In the rows, zero is written as 128.
M: rows in a few groups, each row roughly a mix of its group's directions (some rows in no group)
M (140 x 14)
[[141 140 121 154 115 126  95 170 132 144 137  97  90 109]
 [128 112 137 146 170 147 143 120 138 168  84 131 139 147]
 [142  99 143 148  89 100 140 142 129 106 140 130 173 143]
 [125 114 107 101 126 126 134 147 151 142 114 138  63 113]
 [153 102 138 139 130 143 158 159  98 106 145 118 155 161]
 [127 123 133 106 126 113 164 163 131 115  93 115 156 168]
 [120  97 130 156 125 123 137 130  98 123  85 135 134 177]
 [161 118 134 159 147 113 137  78 113 165 117 118 136 134]
 [136 162  86 116  92 138 139 148 144  95 145 150 125 119]
 [144 107 161 150 110 134 129 115  95 113 149 105 110 169]
 [108 159 114 167 100 107 111 120 120 121 132 162 129 164]
 [116 109 113 168 103 113 116 101  93 108  99 128 118 154]
 [138 123 138  96 131 169  95 135 156 156 151 139 127  96]
 [ 77 131 119 139 153 145  99 154 130 117  99 124 118 157]
 [142 120 107 146 156  98 150 115 104  88 112 152 156 120]
 [152 140 120 129 150 163 132  96 149 154 112 103 150  93]
 [115 164 129 143  79 143 125 120 162 130 149 151 127 102]
 [126 121 124 100  98 128 119 109 145 144 102 113 179  96]
 [ 97 117 163  96 139  97 133 124 167 116 133 134  97 135]
 [100 116 160 144 114 130 128 149 122  93 160  84 114 128]
 [125  94 107 127 134 147 138 148 145 111 179  95 148 121]
 [127  83 142 139 139 123 110 148  84 120 104 152 121 155]
 [118 103 145 125  88  90 123 126 151 116 165 114 125 158]
 [151 165  90 160 150 134 122 122 101 127 137 132 112  94]
 [ 73 142 150 119 124 133 145 135 112 173 120 144 118 147]
 [127 110 133 132  97 128 127 138 113  80 156  93 106 156]
 [152  96  90 119 141 134 135 118 139 145 117 160  82 118]
 [ 98 140 161 143 119  92 106 134 124 116  92 143  92 129]
 [123 172 110 121 156 115 129 112 135 158  93 159 124 104]
 [109 115 115 145 107  99 155 125 143 106 118 169 158 157]
 [130 128 134 130 168 149  99 140 125 112 151 123 146  74]
 [153 100 120  82 129 144 130 132 128 116 143  91 113 165]
 [109 117 142 121 149 111 145 100 137 114 131 180 157 159]
 [111 115 121  91 162 128 149  89 147 115 121 165 111 124]
 [130 130 131 138 111 139 112 161 117 167 122 100  80 153]
 [115 164 121 146 124 164 138 142 117  90 166 154 136 134]
 [147 164 115 140 107 127 112 101 146  86 139 144 157 106]
 [131 143  89 105 113 122 134 126 129 137  90 103  87 155]
 [148 127 126 121 123  90  86 136 126 100 117 159 101  98]
 [114 150 151 148 147 135 148 111 180 116 152 152 147 140]
 [118 113 137 131 142 131 130 148 107 101 169 127 125  71]
 [140 135 114 130 148 166 104 118  75 123 138 119 138  94]
 [165 104 104 144 122 122 126 127 133 119 113 119 114 189]
 [113 171 114 133 123 161 152 112 124  89 160 143 125 117]
 [166 114 130 116 136 103 146  98 139 149 108  94 126  90]
 [135 131 149 101 124 151 112 136 132 170 140 101  79 126]
 [131 155 128 157 141 151  99 174 102 127 146 145 154 124]
 [134 154 181 116 130 129 108 115 137 139 173 111 145 114]
 [130 132 164 116 154 144 174 113 145 153 140 121 143  95]
 [104 128 137 103 127 115 152  79 171 115 143 139 108 123]
 [ 99 106 140 120 132 126 155 143 131 128 163  86 133 169]
 [ 90 112 129 134 153 139  85 165 146 106 108 131 146 136]
 [136 149 131 161 144 106 137 121  91 100 130 135 178 133]
 [116  80 149 126 130  75 127 147 146 141 127 120 111 110]
 [122 152 126 120 158 114 135  87 158 157 105 106 116 100]
 [147 151 169 118 131 148 116 104 108 150 159  90 140 123]
 [133 179 115 173 157 139 131 119 120 156 127 134 130 150]
 [137  99 139 110 170 163 124 168 154 128 129 114 130 148]
 [171 134 119 103 111 170 130  95 122 114 112 119 157 136]
 [114 119 139 130 164  96 133 117 185 148 116 114 110 127]
 [ 97 141 103 126 124  81 125 128 141 133 113 113  80 113]
 [114 123 139 108 136 177 131 138  77 160 122 128 133 141]
 [110 145 117 143  87 133  91  96 117 125 127 149 111  93]
 [123 123 118 122 121 106 114 123 116 122 201 136 102 134]
 [155 131 146  95 107 148  96 123 121 118 166 119 114  92]
 [135 111 156 136  92 151 107 136 139 100 148 119  84 147]
 [100 128 140  99 126 151 110 121 166 140 133  99  83 119]
 [126  90 132 125 117 101  73 160 115 139 108 130 137 133]
 [101 102 146 116  93  96 126  80 127 141 112 143 128 139]
 [156 150 152 108 112 146 142 126  91 175 145 116 122 139]
 [102 148 143 137 109 110 151 139 115 121 126 154 171 168]
 [137 121 134 123 125 108 161 112 120 123 133 182 171 148]
 [165 146 135 143  90 142 133 131 115 128 125 150 172 159]
 [114 109 149 112 150 102 145  98 166 163 107 112 115 121]
 [ 98 119 114 111  99 158 145 106 144 135 105  90 103 147]
 [123 192 110 125 113 143 112 152 152 110 122 143 145 129]
 [114 131 150 114 111 152 172 126 158  99 155 151 140 147]
 [126 131 108 162 104 115 103 114 140  96  87 140  96 122]
 [144 100 131 163 130 114 151 144 106 114 162 128 174 136]
 [135  70 123 110 150 117  91 139 144 119 113 106 113 134]
 [ 88 109 128 105 103 121  94 137  83 146 110 135 116 126]
 [133 131 106  98 117 169 106 109 131 113 118  87 115  97]
 [121 139 108 159 167 108 113 146 114  94 120 161 152 120]
 [139 142 123  76 101 151 143  93 144 125  99 115 137 121]
 [159 131 116 153  89 113 105 106 119 107 114 166 107 136]
 [143 106 137 134 139 148  87 172 121 161 130 153 137 147]
 [134 110 115 123 154 142  96 158 127  99 107 106 145  86]
 [135 168 157 116 154 153 108 139  88 150 144 109 134 121]
 [184 134 118 133 110 114 161 113  97 152 144 138 121 115]
 [143 138 172 119 109 106 125 172 107 150 137  98 117 136]
 [126 145 119 164 118  88 106 123 165  93 144 149 136 124]
 [126 127 146 103 131 120 160 144 134 140 178 101 165 137]
 [107 121  92 149 127 127 169 126 112 123 151 108 152 166]
 [152 114  90 140 107 139 152 128  97 149 101 109  96 142]
 [141 189 108  99 134 131 137 137 125 109 144 133  99 109]
 [135 164  87 147 100 151 152 120  98 150 122 117 110 130]
 [187 148  91 104 144 129 130 107 127 123 112 126 136 110]
 [137 153 133 142 129 108 120 143 132 186 115  86 129 144]
 [109 136 119 155 119 105  95  78 124 148 118 144 118  98]
 [121 147 139  88  93 109 164 169 126 134 124 147 132 119]
 [138 112 150  90 151 134  95 166 143 140 133 130 108  96]
 [126 155 123 131 105 119 168 113 162 134 114 136 117 178]
 [122 155 135 149 115 117  94 108 146 124 117 144 110  72]
 [106 136 124 161  90 119 135 119  83  98 151 121 124 146]
 [113 121 146 129 176 159 152 136 138  95 103 155 115 135]
 [ 92 171 140 138 124 124 106 115 126 141 114 153  95  95]
 [164 116 103 122 169 153 136 137 101 139  99 154 134 142]
 [142 107 138 143 133 105 150 140 118 101 170  97 124 167]
 [107 158 126 151  82 138 146  98 133 128 138  92 140 145]
 [114 180 145 122 144 144 132 129 174 136 128 140 157 111]
 [143 133 135 155 170 101 100 122 135  99 151 147 145  99]
 [138 134 124 127 120 156 116 146  97 127 109  64 135 111]
 [147 152 129  74 126 159 159 154 121 131 121 120 148 142]
 [113 110 131 126 128 139 118 172 110 120  97 140 176 155]
 [129 106 145 120 124 160 146 111 154 109 136 146 143 184]
 [113 149 132 146 132 147 108 108 137 103 145 127 190 115]
 [122 140 131  83 164 120 112 132 131 160  91 151 111 119]
 [143  61 113 122 124 151 117 113 151 141 110 132 121 145]
 [184 109 118  96 139 167 132 143 116 123 139 134 125 150]
 [ 99 125 131 103 143 122 126  92 171 149  97 121 111 152]
 [133 115 124 140 113 169 145 121 126 108 153  85 109 166]
 [151 125  94 136 127 105 140 115 150 122 138 144  82  89]
 [128 100 121 138  89 113  86 157 131 157 151 143 112 121]
 [114 138 143 160 122 130 105 128  99  87 141 107  95  97]
 [149 102 141 166 141 146 156 135 134 123 119 115 125 181]
 [116 131  93 107 112 132 108 149 127 117 163 164 135  88]
 [109  99 107  93 144 122 157 127 138 111  93 166 119 134]
 [105 166 111 161 144  92 130 158 141 136 136 127  97 114]
 [119 152 146 116 127 110 102 113 142 157  97 156 134  82]
 [132 119 145 122  97 155 136 135 117 116 171 118 103 174]
 [ 93 129 134 161 163 117 105 164 125 123 160 142 118 111]
 [138 162 109 104 127 125  89 153 158 124  99 114 140 101]
 [121 108 112 114 142 144 135 163 108  88 143 100 101 156]
 [117  91 139 112 179 113 130 149 102 140 112 119 126 157]
 [ 99 122 142 117 116 120 152  86 163 126 140 159 136 159]
 [141  94 114 121 102 140 122 137 151 159 120 111  74 132]
 [168 105 137 143  89  86 121 114 119 140 111 132 152 135]
 [148  95 135 141 140 110 118 129 177 148 136 140 162 101]
 [124 137 109 108 152 168 153 168 113 121 138 105  96 122]
 [104 119 127 116 113  97 159  84 155 108 136 126  98 113]]
one row of each group, then the others: which group is each in?
[170 106 138 103 131 121 146 147  94 165 122 149 109 140]
(104)
[131  76 105  88 110 141 104 144 110 113 145 127 133 139]
(12)
[148 167 110 160 141 135 118  90 119 107 146 131 144  95]
(73)

[139 139 134 131 125 105 155 142  88 101 115 130 183 125]
(104)
[120 149 139 103  83 164 142 131 118 122 123 153 156 157]
(73)
[122 107 131 142  74 114  99 113 129 106 132 140  96 154]
(12)
[160 117 138 159 125 110 157 185 124 139 144 127 131 143]
(73)
[139 105 145 103 117 142 122 117 142  84 150 134 158  89]
(73)
[134 152 115 116  76 142 120 127 154 107 161 141  98 131]
(12)
[137 146 107 184 103 141  97 154 120 137 136 107 138 128]
(104)
[120 114 136 124 178 129 120  84 160 154 110 111 120 133]
(73)
[101 103 110  95 127 121 125 143 155  89 131 115  86 128]
(73)
[174 140 103 121 149 129 141 128  90 127 127 135 124  82]
(104)
[150  94 121 141 149 125 152 125 153 150 168 124 149 161]
(12)
